500 stands for zero in the data rows.
Here are some points:
c(400, 688, 633, 413, 672, 426, 545, 511, 680)
c(609, 513, 552, 516, 347, 559, 539, 418, 356)
c(462, 645, 400, 661, 498, 390, 428, 470, 741)
c(654, 778, 542, 418, 556, 623, 518, 434, 844)
c(550, 620, 342, 497, 445, 403, 645, 390, 415)
c(656, 456, 329, 484, 600, 352, 415, 707, 478)
c(362, 673, 565, 444, 619, 403, 525, 472, 429)
c(478, 545, 562, 271, 553, 386, 614, 320, 676)
c(395, 638, 511, 221, 441, 524, 407, 284, 699)
c(634, 434, 550, 494, 425, 507, 435, 733, 311)
c(485, 384, 599, 659, 632, 437, 580, 661, 524)
c(612, 111, 708, 585, 207, 571, 333, 650, 171)
c(673, 641, 251, 757, 648, 509, 558, 419, 734)
c(640, 475, 353, 386, 528, 356, 653, 532, 366)
c(613, 344, 598, 423, 597, 473, 459, 398, 602)
c(524, 618, 494, 605, 376, 456, 471, 644, 338)
Here are 13 more points, each followed by its number:
c(342, 561, 520, 570, 469, 630, 557, 598, 534) 0
c(409, 809, 294, 623, 494, 565, 732, 442, 659) 1
c(528, 543, 330, 474, 417, 534, 449, 457, 428) 2
c(521, 449, 663, 730, 524, 618, 473, 636, 573) 3
c(458, 536, 492, 321, 362, 479, 367, 413, 484) 4
c(646, 570, 570, 283, 453, 684, 461, 522, 518) 5
c(556, 403, 450, 175, 380, 628, 406, 415, 456) 6
c(337, 366, 635, 457, 489, 571, 439, 529, 373) 7
c(588, 339, 711, 361, 502, 423, 421, 466, 282) 8
c(335, 200, 458, 397, 423, 603, 394, 481, 366) 9
c(529, 608, 505, 665, 473, 530, 505, 521, 535) 10
c(345, 470, 712, 250, 491, 493, 495, 613, 406) 11
c(396, 332, 687, 381, 554, 317, 494, 425, 422) 12
Which two of these numbered points are nearest to each point below, ignoring the 3 directions in which the first points spread most? Their numbers follow each, nearest first.
c(449, 348, 430, 524, 351, 603, 514, 622, 395) > 0 2
c(379, 387, 481, 513, 633, 641, 397, 309, 421) > 9 7
c(520, 494, 412, 292, 543, 504, 575, 463, 528) > 6 2
c(540, 409, 427, 455, 319, 685, 598, 499, 433) > 1 2
c(575, 232, 725, 318, 532, 542, 349, 392, 406) > 8 12
c(425, 346, 535, 598, 550, 373, 344, 604, 490) > 12 7
c(354, 523, 353, 442, 502, 438, 647, 468, 522) > 7 0
